128 stands for zero in the data rows.
Each pair is two rows. How far apart are they, by a hidden measure? 0 means very close, and 20 very far.
[113 156 117 160 163 114 108 121]
[108 181 140 103 101 176 198 127] -> 11
[116 104 112 100 115 113 142 125]
[116 107 109 102 122 112 118 122] -> 1
[113 106 117 105  98 121 165 121]
[113 210 108 151 184 115 107 124] -> 20
[129 108 110 101 167 116 201 121]
[114 106 106 101 113 117 120 125] -> 10
[112 163 110 156 153 111 108 122]
[114 174 138 126  96 240 198 119] -> 10
[174 111 224 102  96 115 107 121]
[113 106 226 103 153 114 107 138] -> 8
[114 205 108 103 127 176 198 122]
[112 121 108 149 132 113 107 136] -> 13
[113 107 144 102 191 113 107 122]
[113 107 109 109 128 113 107 133] -> 11
[111 101 228 198 197 114 106 124]
[114 109 130 168 172 114 107 138] -> 7
[110 114 104 108  96 139 103 165]
[167 107 108 102  98 124 107 123] -> 3
[112 154 125 180 152 114 108 120]
[115 112 109 103 203 113 109 119] -> 11
[170 107 201 101 222 113 108 121]
[114 108 179 190  97 114 109 153] -> 20
[111 103 130 141 128 116 107 164]
[115 191 108 102  96 117 105 137] -> 16
[129 107 108 103 133 114 120 130]
[113 183 140 198 147 112 107 121] -> 11
[112 207 109 138 197 113 108 121]
[113 153 115 161 169 113 107 121] -> 10
[169 186 105 102 165 129 117 119]
[238 105 170 102 162 115 173 119] -> 16
[113 155 151 189 130 115 107 120]
[113 163 125 176 154 113 108 121] -> 5
[113 230 109 102  97 146 200 122]
[116 106 183 101 123 117 107 154] -> 20
[112 121 107 114 100 117 197 117]
[161 196 114 103 223 115 108 120] -> 20
[114 105 226 197  96 115 107 150]
[126 107 109 108 115 119 108 121] -> 6
[113 116 109 102 125 145 200 122]
[112 106 216 198  99 112 109 151] -> 7
[113 147 117 144 120 134 108 121]
[112 102 140 114 119 129 137 119] -> 8
[112 132 107 150 160 113 119 125]
[113 158 113 135 139 128 108 123] -> 5
[142 107 115 103  97 132 135 119]
[113 121 108 130  95 118 107 144] -> 3
[117 103 109 101 121 115 125 119]
[111 161 140 139 161 112 108 121] -> 10
[116 115 109 145 155 115 106 134]
[139 107 107 100  98 163 130 122] -> 9
[130 106 109 103 114 127 107 122]
[111 189 106 106  96 174 196 122] -> 14
[176 167 111 103 120 126 109 118]
[199 108 107 101  95 125 159 123] -> 10
[239 107 214 102 207 112 108 123]
[119 105 106 104 133 115 168 120] -> 17
[112 107 108 105 137 113 112 130]
[114 107 118 154 126 114 107 122] -> 2
[114 179 120 103 134 114 106 120]
[111 151 117 178 176 115 111 120] -> 8
[130 109 104 104 118 118 136 120]
[111 150 115 199 156 116 112 119] -> 8
[112 135 121 170 148 113 107 121]
[113 108 126 111 106 115 140 121] -> 8
[124 106 109 102 111 113 153 121]
[113 107 108 133 130 113 107 137] -> 3
[195 105 225 102  96 116 106 121]
[244 104 222 106  94 122 102 128] -> 1
[114 103 106 102 128 117 153 121]
[112 106 140 199  98 113 109 180] -> 5
[119 175 209 197 101 118 108 123]
[238 108 157 102  97 113 200 122] -> 9
[114 229 140 197  97 235 116 122]
[111 138 108 102  98 140 199 122] -> 13
[135 104 108 101  97 115 153 119]
[112 107 107 103 136 113 146 125] -> 6
[166 113 110  99  95 141 120 125]
[114 140 109 113 188 113 107 120] -> 15
[112 122 109 116 134 113 107 155]
[115 200 108 181 161 115 109 121] -> 13
[114 109 120 141 151 113 106 148]
[115 120 104  99  96 120 196 116] -> 10
[113 107 136 109  96 236 115 121]
[169 102 108 103 106 116 198 117] -> 4
[112 127 110 168 169 113 108 130]
[218 109 225  99  95 116 110 120] -> 12
[114 107 151 102  97 240 199 123]
[114 113 104 104 158 114 203 128] -> 11
[118 209 133 102  98 242 198 113]
[112 152 114 164 147 113 108 121] -> 12
[112 150 109 156 172 113 108 127]
[112 148 112 162 170 114 107 120] -> 1
[114 107 109 101 138 114 200 121]
[125 104 108 103  99 118 167 115] -> 6
[113 230 109 102 136 130 200 121]
[124 163 156 135  93 238 198 120] -> 14
[115 142 114 146 129 118 107 118]
[116 157 109 165 161 114 109 125] -> 6
[118 113 111 120 114 127 107 120]
[112 109 109 155 142 113 107 142] -> 5
[112 164 109 102  97 114 199 122]
[115 126 102 119 114 137 104 119] -> 6
[112 197 133 183 144 113 108 133]
[113 108 182 101  98 211 108 123] -> 18
[116 106 124 136  95 117 110 159]
[125 108 109 100 132 115 158 123] -> 7
[112 201 121 197  98 130 107 138]
[118 106 105 105 125 114 135 120] -> 15
[112 106 110 175  98 113 109 169]
[112 107 108 106  98 113 156 121] -> 0
[111 139 106 105 137 115 112 152]
[113 168 122 113  95 151 135 119] -> 8
[114 108 108 114 125 113 108 137]
[110 126 106 153 139 116 107 131] -> 4
[115 108 123 102  95 115 108 170]
[112 107 226 102 182 113 107 122] -> 15
[113 101 110 146 101 142 108 132]
[112 109 132 186  98 151 106 217] -> 1
[112 115 106 146  97 115 149 120]
[113 122 107 160 156 119 106 124] -> 10
[108 160 110 157 155 120 109 126]
[119 110 105  99 126 117 155 121] -> 9
[200 123 184 101 110 113 107 121]
[113 108 159 145  97 238 106 120] -> 5
[128 107 109 102 132 112 160 121]
[115 127 110 147 141 116 111 129] -> 3
[115 136 146 164 124 131 107 122]
[145 150 110 102  97 125 200 120] -> 5
[113 148 108 145 164 113 108 130]
[144 104 105 100  96 117 105 144] -> 13
[113 108 183 198  97 232 106 120]
[112 106 110 124 110 113 108 120] -> 3
[126 112 190 102 155 118 104 125]
[133 106 108 100 116 116 155 119] -> 7
[120 107 109 102 145 113 200 121]
[106 119 134 161 149 133 101 124] -> 1
[127 105 110 102 129 113 117 135]
[146 110 119 102 177 112 107 125] -> 9
[112 158 121 146 139 123 107 121]
[147 107 108 102 101 126 132 122] -> 9
[114 106 123 139  97 114 107 175]
[175 117 108 101  96 115 138 120] -> 3
[113 108 107 122 132 112 107 133]
[133 109 223 103 226 109 109 129] -> 17
[195 106 225 102  97 114 106 117]
[196 108 109 102  97 113 107 142] -> 5
[106 129 133 188 169 125 113 117]
[113 143 109 135 155 112 107 132] -> 4
[115 110 106 111 122 116 150 128]
[112 109 106 104 128 116 162 122] -> 1
[110 148 109 159 166 110 107 125]
[107 164 108 163 142 117 100 121] -> 5
[114 231 123 172 140 138 108 123]
[118 104 202 202 150 122 108 156] -> 20
[136 153 152 137 125 112 107 129]
[119 103 155 195  95 123 109 194] -> 10
[113 156 111 149 149 120 107 119]
[131 106 110 102 104 115 124 121] -> 11
[114 116 134 179  96 171 104 124]
[113 107 143 102  97 239 174 121] -> 2
[113 107 108 102  97 208 199 121]
[112 165 107 106 205 112 106 123] -> 20
[113 103 167 197  96 158 106 145]
[111 105 108 111 118 114 108 149] -> 5
[142 198 125 102 201 113 107 121]
[113 114 134 141  99 163 108 121] -> 20
[114 157 124 185 159 113 107 120]
[113 223 127 187 104 123 106 130] -> 14
[117 146 111 122 129 113 108 154]
[130 114 107  99 115 117 140 122] -> 5
[144 108 108 101 118 122 132 122]
[117 107 108 104 176 122 119 121] -> 9
[240 106 139 102 155 116 144 118]
[113 109 152 198 137 114 108 167] -> 7
[113 107 140 140  97 124 108 122]
[133 107 225 103  97 114 108 121] -> 3
[113 150 119 125  97 172 107 121]
[112 155 110 143 148 117 108 121] -> 9
[150  98 154 108 137 120 105 116]
[118 184 109 102  96 242 198 117] -> 17
[111 157 109 103 116 182 199 123]
[113 154 132 197  97 162 108 122] -> 3
[139 107 108 102 135 113 189 122]
[113 213 172 198  97 178 107 122] -> 16
[111 196 111 200 102 123 108 117]
[111 105 107 120 128 115 110 119] -> 15
[112 110 109 126 130 114 107 141]
[138 107 108 102 100 127 116 121] -> 4
[114 135 158 191  97 166 107 126]
[116 101 148 195  95 120 105 210] -> 5
[115 157 114 160 145 114 108 122]
[114 105 107 106 103 133 198 120] -> 11
[114 109 223 103 225 114 108 124]
[239 105 109 101  96 115 199 119] -> 18
[114 107 110 102 186 113 144 122]
[114 106 109 152 162 114 106 130] -> 4
[115 165 111 104  96 134 178 125]
[112 109 119 130  96 177 106 121] -> 9
[113 145 145 175  97 161 108 120]
[114 131 144 152  99 144 110 122] -> 2
[113 107 110 147  97 113 108 180]
[138 107 108 102  96 216 200 122] -> 1
[113 109 131 103 102 113 109 126]
[116 230 111 111  99 215 180 120] -> 20
[130 107 109 102 102 126 107 121]
[113 107 155 102 159 113 107 122] -> 9
[113 107 133 102  97 112 199 122]
[112 107 136 102  97 112 108 177] -> 0
[147 120 160 122 100 113 108 122]
[113 113 108 110 122 114 107 136] -> 3
[119 188 127 194 152 117 110 122]
[231 103 147 103  99 198 200 118] -> 15
[114 141 124 170 103 114 109 126]
[112 110 151 148  99 130 106 125] -> 6
[112 146 111 158 156 113 107 126]
[156 190 109 102  99 112 108 120] -> 11
[238 107 201 102 164 113 107 121]
[112 108 147 192 182 113 107 121] -> 3
[113 110 109 122 157 112 108 132]
[118 120 108 116 107 125 108 122] -> 9
[112 141 138 171 143 115 111 148]
[112 133 195 201  99 115 106 123] -> 8
[155 110 107 102 118 114 164 143]
[143 107 109 102  97 162 125 121] -> 4
[148 107 107  99  94 125 129 123]
[190 142 201 101 189 113 107 124] -> 18
[114 104 165 194  94 168 108 153]
[111 122 108 134 142 113 106 123] -> 10
[235 107 104 103 155 133 198 119]
[147 105 109 105 109 123 143 123] -> 11
[113 188 128 170 155 113 107 126]
[132 107 109 100  94 133 194 120] -> 16
[112 186 141 187  98 233 197 120]
[112 224 127 155  97 203 113 122] -> 7
[144 160 108 102  97 154 126 121]
[114 152 113 164 174 114 109 121] -> 12
[114 230 148 100 197 115 147 120]
[112 117 119 158 133 113 108 121] -> 20
[135 107 109 101 121 115 133 120]
[131 112 107  98 165 122 200 122] -> 7
[206 115 100 107 115 119 110 130]
[135 199 110 103 110 131 133 120] -> 13
[111 124 110 154 165 111 108 129]
[114 191 113 106 161 114 126 119] -> 11
[141 106 108 102 103 118 142 121]
[195 106 109 102 150 120 159 121] -> 10
[113 109 107 173  95 151 172 121]
[117 112 105 102 118 123 156 119] -> 4
[113 190 115 165 131 113 108 152]
[114 131 109 130 135 114 107 121] -> 9
[106 137 105 154 149 108 106 136]
[152 107 175 102  97 112 107 192] -> 11
[113 229 109 102  97 188 200 121]
[111 110 111 117  97 167 149 122] -> 19
[113 106 110 102  96 114 107 146]
[143 105 107 103 134 114 201 120] -> 7
[111 160 113 173 168 111 108 121]
[115 144 117 163 149 115 108 123] -> 4
[161 108 109 101  99 114 140 121]
[127 109 107 102 106 112 152 123] -> 0
[132 107 157 142 104 113 108 140]
[112 106 109 102 127 113 108 133] -> 4
[113 107 109 114 135 112 108 134]
[204 107 224 103 153 115 106 122] -> 8
[113 133 119 159 138 115 108 122]
[233 107 153 102 194 113 195 121] -> 15
[113 107 108 138  98 112 108 158]
[120 106 227 102 107 113 108 121] -> 5
[112 105 149 187 184 115 111 118]
[114 108 109 101 125 116 123 121] -> 10
[112 108 176 105  98 240 198 113]
[111 104 155 204 116 122 113 158] -> 3
[114 133 103 165 161 115 104 123]
[114 136 110 130 117 136 108 120] -> 8
[115 105 105 115 123 131 112 118]
[113 133 109 102  97 146 200 121] -> 6
[111 201 112 150 121 111 109 137]
[113 175 142 197  96 178 107 121] -> 7
[112 157 124 176 142 118 107 122]
[113 166 139 170  97 136 108 121] -> 8
[113 163 142 185  97 196 192 121]
[114 106 114 146 118 118 107 124] -> 9
[239 171 105 103 112 114 198 121]
[114 107 109 104 126 115 148 125] -> 10
[112 121 108 157 165 112 107 136]
[112 110 108 111 134 123 107 122] -> 6
[152  99 146 103 167 117 105 123]
[117 164 113 158 148 120 108 124] -> 12
[111 166 122 161 144 114 106 123]
[115 107 106 141 129 116 106 137] -> 9
[112 204 155 199  98 198 133 120]
[111 133 112 152 148 118 103 130] -> 13
[112 106 107 104 138 114 153 136]
[113 106 125 102 101 122 169 121] -> 6
[113 164 112 157 148 123 108 121]
[113 124 132 193  97 113 108 193] -> 11
[113 145 122 185 171 114 108 123]
[112 105 109 105 126 113 107 130] -> 10
[113 107 152 102  97 220 199 121]
[113 163 104 192 134 118 111 116] -> 12
[184 112 108  95  92 122 112 136]
[113 106 209 102  96 155 146 120] -> 5
[113 106 118 197 143 113 108 165]
[111 162 108 103  99 169 199 123] -> 12
[232 174 108 103 211 115 198 124]
[119 108 107 102 125 121 196 126] -> 20
[113 107 221 102 149 113 107 129]
[111 121 123 137 122 121 109 122] -> 8
[113 193 109 126 195 113 108 121]
[110 153 124 188 169 113 110 120] -> 8
[128 107 109 102 120 114 139 119]
[115 145 124 184 185 114 107 120] -> 12
[113 112 108 130 135 113 107 132]
[180 120 109 102  97 140 111 121] -> 4
[161 107 110 102  97 115 107 152]
[112 102 111 106 153 113 107 132] -> 8
[113 107 109 102 115 113 118 129]
[111 190 111 102 121 114 199 119] -> 13
[164 183 108 103 105 116 128 124]
[117 125 157 100  95 115 109 135] -> 12
